128 stands for zero in the data rows.
Some points, each followed by its number:
[131, 123, 105, 122, 108, 131, 144, 118, 131, 148, 127, 122, 111, 115, 105, 129, 162, 116, 121, 161, 92, 105, 123, 122, 144, 92, 103, 145, 150, 136, 142, 109, 143, 161, 163, 114, 133, 117, 133] 0
[149, 109, 144, 99, 132, 111, 143, 157, 132, 85, 136, 141, 131, 137, 155, 85, 132, 96, 141, 85, 127, 98, 96, 145, 104, 137, 159, 104, 106, 117, 83, 104, 120, 146, 87, 110, 151, 99, 147] 1
[85, 143, 138, 136, 95, 161, 142, 112, 138, 138, 111, 94, 162, 126, 119, 159, 153, 147, 133, 144, 162, 131, 148, 152, 105, 147, 105, 157, 130, 160, 155, 86, 107, 161, 141, 115, 95, 128, 84] 2
[129, 162, 107, 161, 143, 110, 125, 106, 85, 128, 163, 134, 110, 158, 144, 133, 98, 106, 162, 123, 103, 135, 117, 96, 84, 108, 108, 148, 140, 107, 120, 137, 145, 133, 109, 161, 142, 162, 139] 3
[160, 91, 84, 121, 163, 86, 87, 118, 85, 119, 163, 162, 108, 163, 163, 85, 102, 116, 109, 105, 109, 155, 85, 84, 128, 130, 131, 125, 137, 84, 114, 158, 159, 98, 141, 144, 162, 135, 125] 4
[85, 153, 107, 148, 110, 147, 141, 91, 150, 161, 121, 89, 147, 129, 96, 157, 146, 121, 145, 161, 125, 142, 146, 108, 108, 134, 84, 162, 161, 156, 153, 107, 129, 104, 163, 146, 98, 154, 138] 5
[85, 137, 113, 127, 97, 161, 159, 116, 161, 138, 112, 87, 162, 163, 109, 156, 150, 161, 162, 148, 162, 162, 160, 134, 86, 163, 88, 162, 122, 160, 159, 112, 130, 114, 155, 161, 102, 107, 113] 6
[153, 101, 135, 127, 143, 122, 159, 152, 108, 90, 134, 136, 115, 115, 134, 98, 112, 89, 139, 91, 109, 86, 115, 117, 136, 125, 153, 115, 129, 124, 85, 100, 152, 137, 87, 155, 139, 92, 156] 7
[150, 109, 102, 131, 163, 119, 153, 126, 145, 143, 159, 162, 86, 100, 124, 135, 89, 144, 124, 161, 116, 149, 106, 115, 141, 90, 148, 91, 115, 109, 117, 162, 102, 108, 102, 133, 162, 162, 141] 8
[129, 139, 128, 151, 163, 95, 129, 89, 106, 99, 153, 124, 108, 154, 162, 94, 87, 99, 135, 118, 99, 121, 101, 109, 142, 110, 129, 125, 144, 96, 83, 137, 152, 111, 116, 161, 155, 133, 160] 9
[160, 122, 84, 131, 163, 86, 90, 111, 87, 111, 163, 162, 97, 163, 163, 85, 105, 118, 137, 97, 102, 162, 92, 84, 106, 131, 133, 117, 112, 84, 119, 158, 158, 91, 134, 130, 162, 153, 129] 10
[154, 101, 127, 137, 163, 104, 149, 156, 156, 85, 147, 162, 87, 121, 142, 95, 101, 129, 107, 123, 116, 125, 94, 138, 131, 101, 157, 90, 96, 110, 95, 162, 115, 156, 122, 111, 162, 114, 146] 11
[159, 95, 119, 131, 139, 101, 83, 131, 123, 99, 154, 146, 105, 153, 146, 85, 129, 98, 115, 119, 106, 121, 102, 107, 128, 98, 153, 125, 145, 84, 95, 152, 134, 100, 116, 158, 155, 143, 160] 12
[107, 112, 114, 121, 141, 122, 106, 121, 155, 161, 102, 97, 156, 107, 121, 145, 115, 86, 93, 131, 92, 118, 155, 103, 159, 116, 152, 100, 161, 150, 150, 113, 135, 111, 120, 140, 141, 110, 118] 13
[95, 162, 96, 145, 106, 138, 153, 95, 108, 161, 120, 97, 162, 132, 130, 160, 139, 149, 162, 161, 127, 162, 122, 108, 122, 163, 84, 162, 138, 159, 140, 92, 150, 159, 163, 153, 109, 115, 146] 14
[113, 129, 151, 85, 111, 154, 117, 161, 161, 124, 106, 134, 136, 99, 102, 143, 162, 155, 104, 133, 162, 130, 159, 150, 132, 145, 158, 86, 114, 147, 152, 147, 85, 112, 144, 87, 115, 130, 89] 15
[156, 86, 92, 127, 163, 86, 110, 116, 161, 98, 163, 162, 109, 127, 163, 99, 90, 161, 115, 129, 138, 162, 85, 103, 84, 163, 129, 125, 85, 84, 108, 162, 100, 106, 133, 105, 162, 133, 102] 16
[157, 120, 124, 124, 131, 110, 153, 115, 90, 119, 143, 124, 96, 113, 145, 103, 123, 103, 122, 120, 114, 92, 93, 120, 143, 117, 150, 125, 130, 108, 83, 103, 129, 161, 92, 120, 162, 156, 155] 17
[124, 126, 146, 128, 105, 134, 131, 136, 116, 141, 98, 109, 155, 126, 126, 133, 126, 103, 117, 104, 109, 96, 148, 137, 148, 126, 123, 145, 161, 152, 138, 110, 154, 158, 121, 134, 103, 86, 127] 18
[156, 86, 140, 131, 155, 112, 118, 161, 147, 114, 126, 162, 100, 112, 134, 85, 108, 111, 96, 118, 122, 105, 113, 143, 156, 99, 159, 99, 120, 116, 114, 162, 144, 146, 108, 147, 153, 105, 160] 19
New points follow, each followed by the numbers of its two nearest points above, looking only along the 6 directions in which the numbered points spread most, smallest number first.
[114, 130, 157, 95, 91, 161, 121, 155, 110, 137, 102, 107, 162, 120, 124, 156, 162, 161, 115, 122, 162, 133, 153, 156, 130, 163, 129, 128, 115, 155, 139, 92, 96, 161, 109, 115, 86, 104, 84] 2 15
[116, 113, 160, 85, 120, 130, 83, 159, 128, 133, 92, 129, 151, 112, 134, 120, 154, 132, 86, 108, 154, 130, 145, 160, 159, 125, 159, 90, 134, 117, 134, 162, 90, 120, 132, 85, 122, 134, 100] 13 15
[141, 104, 155, 126, 131, 155, 120, 161, 147, 119, 120, 153, 100, 100, 109, 136, 139, 159, 107, 147, 150, 113, 139, 148, 134, 108, 144, 115, 115, 133, 140, 158, 90, 151, 122, 124, 120, 127, 119] 11 15
[144, 160, 150, 143, 157, 96, 150, 104, 138, 123, 149, 154, 120, 163, 163, 101, 92, 152, 147, 91, 149, 162, 123, 147, 152, 163, 130, 108, 85, 100, 111, 162, 160, 86, 125, 116, 162, 116, 151] 12 16
[131, 158, 141, 161, 114, 118, 124, 108, 85, 161, 123, 115, 115, 121, 132, 145, 99, 112, 146, 122, 111, 118, 143, 113, 139, 113, 113, 162, 161, 125, 130, 143, 158, 114, 110, 161, 121, 146, 159] 3 9
[117, 132, 160, 85, 115, 161, 83, 157, 145, 120, 112, 115, 148, 106, 94, 154, 162, 148, 117, 138, 162, 113, 160, 160, 127, 115, 144, 120, 139, 139, 159, 132, 85, 117, 140, 85, 98, 161, 84] 2 15
[159, 97, 138, 150, 141, 131, 149, 141, 125, 127, 125, 137, 111, 99, 121, 117, 118, 116, 103, 132, 109, 86, 117, 116, 148, 101, 140, 135, 138, 126, 114, 97, 153, 153, 100, 135, 125, 101, 160] 7 17
[107, 162, 152, 107, 97, 161, 143, 161, 156, 119, 113, 129, 161, 147, 99, 157, 162, 161, 162, 118, 162, 148, 160, 160, 95, 163, 124, 122, 85, 157, 158, 120, 107, 109, 133, 98, 100, 134, 84] 2 6
[127, 162, 152, 104, 129, 126, 87, 130, 85, 153, 116, 124, 149, 115, 138, 148, 121, 136, 136, 85, 135, 149, 157, 138, 160, 140, 141, 96, 125, 118, 127, 144, 147, 91, 107, 131, 119, 137, 134] 13 18
